(107): +2.60, -3.71, +3.70, -3.83, +2.20, +1.69, +2.57
(145): -6.11, +8.16, -8.14, +8.23, -5.04, -3.64, -6.21
(124): -0.96, +1.15, -1.88, +2.01, -0.75, -0.59, -1.18
(140): -0.02, -6.21, +8.16, +8.23, -3.64, -8.14, -5.04
(44): +3.42, -5.05, +4.85, -4.88, +2.67, +2.07, +3.96
(27): -1.79, +1.99, -1.97, +2.21, -1.49, -1.11, -1.82
(77): -0.14, +0.44, -0.59, +0.60, -0.17, -0.16, -0.48
(81): -1.49, +2.13, -1.88, +2.01, -1.27, -0.89, -1.51
which: +8.16, -8.14, +8.23, -5.04, -3.64, -6.21 | (145)
which: +8.23, -3.64, -8.14, -5.04 | (140)
which: -6.11, +8.16, -8.14, +8.23, -5.04 | (145)
which: -1.49, +2.13, -1.88, +2.01, -1.27, -0.89, -1.51 | (81)
which: -0.75, -0.59 | (124)
which: -8.14, -5.04 | (140)

(109): -6.81, -0.80, +0.28, -1.12, -1.14, +0.26, -7.74, +5.60
(15): +0.26, +2.10, -2.22, -4.01, +0.81, +2.99, -6.76, +1.10
(65): -2.71, +2.99, -2.22, +2.10, +0.81, -4.01, +3.08, +4.55
(70): +4.90, +7.95, -2.32, +0.72, -2.72, -1.97, -0.19, -4.98
(102): +1.35, -4.21, +1.86, -6.81, -0.80, +0.28, -1.13, -1.14
which: +2.10, -2.22, -4.01, +0.81, +2.99 | (15)
which: -1.14, +0.26, -7.74 | (109)
which: -6.81, -0.80, +0.28, -1.13, -1.14 | (102)
which: +1.35, -4.21, +1.86, -6.81 | (102)
which: +4.90, +7.95, -2.32, +0.72, -2.72, -1.97 | (70)
which: +2.10, -2.22 | (15)
which: -6.76, +1.10 | (15)

(63): -2.89, +1.81, -4.90, -4.20, -1.86, -2.21, +0.78, -1.16, +1.19, +1.75, -0.97, -2.59
(56): -2.89, +1.81, -4.90, -4.20, -1.86, -2.21, +0.78, -1.16, +1.19, +1.08, -0.39, -3.22
(89): +0.42, -1.15, -4.06, -1.94, +0.78, -1.86, -2.21, +0.51, +1.22, +0.27, -4.06, +0.37
(26): +4.62, +4.99, -0.02, +3.06, +3.36, +0.78, -2.21, -0.33, -0.32, -3.09, -0.80, +3.34
(11): +0.36, +8.22, -2.65, +0.50, -1.49, -1.55, +1.80, -1.12, -0.73, -1.74, -1.74, -0.93
which: -2.89, +1.81, -4.90, -4.20, -1.86, -2.21, +0.78, -1.16, +1.19, +1.75, -0.97, -2.59 | (63)
which: -3.09, -0.80, +3.34 | (26)
which: -2.89, +1.81, -4.90, -4.20, -1.86, -2.21, +0.78, -1.16, +1.19, +1.08, -0.39, -3.22 | (56)
which: +8.22, -2.65, +0.50, -1.49 | (11)

(137): -1.54, +1.14, -0.62, +0.69, +0.46, +0.57, +3.21, +0.18, -0.10, +2.96, -1.31, -0.65, -0.81, -1.46, +2.42, +0.04, -0.16, -1.29, -0.85, +0.62, +0.91, +0.53, -3.57, +1.36, -1.52, +0.62, +0.94, -1.15, -1.34, +0.01, +2.34, +0.10, +2.28, -0.69, +0.36, -1.80, -1.33, -0.97, -0.82, -0.81, +1.84, -0.82, +0.82, -0.66
(132): -2.68, +0.90, +1.80, +0.08, +0.58, +1.70, +3.18, -0.12, -0.06, +4.68, -0.06, -0.50, -0.97, -2.79, +4.20, +3.34, -1.68, -2.01, -1.40, -0.86, +1.42, +1.53, -4.05, +2.54, -2.93, +2.23, -0.77, -1.26, -3.14, +1.20, +1.58, +3.45, +3.70, -2.89, +0.12, -2.90, +0.57, -0.82, -1.12, -0.87, -0.18, +0.20, +0.33, +1.28
(110): -1.54, +1.14, -0.62, +0.69, +0.46, +0.57, +3.21, +0.18, -0.10, +2.96, -1.31, -0.65, -0.81, -1.46, +2.42, +0.04, -0.16, -1.29, -0.85, +0.62, +0.91, +0.53, -3.57, +1.36, -2.22, -0.83, -1.03, -1.08, -3.30, -0.14, -1.11, -1.31, -0.55, -2.65, +2.82, -0.77, +1.75, +1.84, +0.77, -1.00, -3.76, +2.07, -2.12, -0.46
(78): -1.91, +1.61, -0.70, +0.99, -1.63, -0.76, +5.79, +0.20, -0.55, +4.19, -1.55, -0.80, -1.58, +1.71, +1.24, -2.38, +0.28, -2.27, -2.10, +0.50, +1.94, +1.29, -4.80, +3.73, -1.66, -0.19, +3.58, -3.28, -0.07, -0.93, +2.02, -1.45, +3.78, -0.04, +0.96, -2.66, -3.50, -1.59, -0.65, -2.09, +3.07, -2.42, +0.62, -0.30
(47): -1.87, +1.62, -0.91, +0.98, +0.20, -1.63, +5.79, -0.76, -0.55, +4.32, -1.76, -0.72, -1.59, +1.79, +1.31, -2.31, +0.34, -2.49, -2.10, +0.65, +2.07, +1.30, -4.85, +3.85, -1.62, -0.36, +3.87, -3.29, -0.12, -0.82, +2.07, -1.61, +3.96, -0.03, +1.04, -2.96, -3.74, -1.58, -0.59, -2.28, +3.26, -2.45, +0.61, -0.14
which: -1.59, +1.79, +1.31 | (47)
which: +0.20, -1.63, +5.79, -0.76, -0.55 | (47)
which: +0.28, -2.27, -2.10, +0.50, +1.94 | (78)
which: +3.58, -3.28, -0.07, -0.93, +2.02, -1.45, +3.78, -0.04, +0.96 | (78)

(179): +3.65, -0.67, +3.54, +0.81
(85): +2.95, +4.58, +0.83, +6.07
(128): +3.65, -0.67, +0.39, +0.85
(60): -0.12, +2.20, -7.15, +2.19
(111): +2.00, -2.67, +0.39, -6.21
(94): -0.96, +3.49, -0.12, -1.28
(133): +0.09, +5.55, +1.71, +4.04
(10): -0.95, -3.04, +2.29, -0.10
(206): +2.03, -2.42, -0.54, -6.22
(62): -0.46, +3.13, -7.12, +4.41
(117): -1.79, -0.50, -0.48, -3.48
which: +0.39, -6.21 | (111)
which: +3.65, -0.67, +3.54, +0.81 | (179)

(39): +3.51, +0.37, +0.60, +1.17, -0.12
(29): -1.68, +2.34, +2.72, +2.80, -6.09
(34): +0.60, +3.51, +0.37, +1.09, -0.91
(3): -0.72, +1.21, +0.93, +1.09, -0.91
which: -1.68, +2.34 | (29)
which: +1.21, +0.93, +1.09, -0.91 | (3)
which: +0.37, +0.60 | (39)
which: +3.51, +0.37, +0.60 | (39)

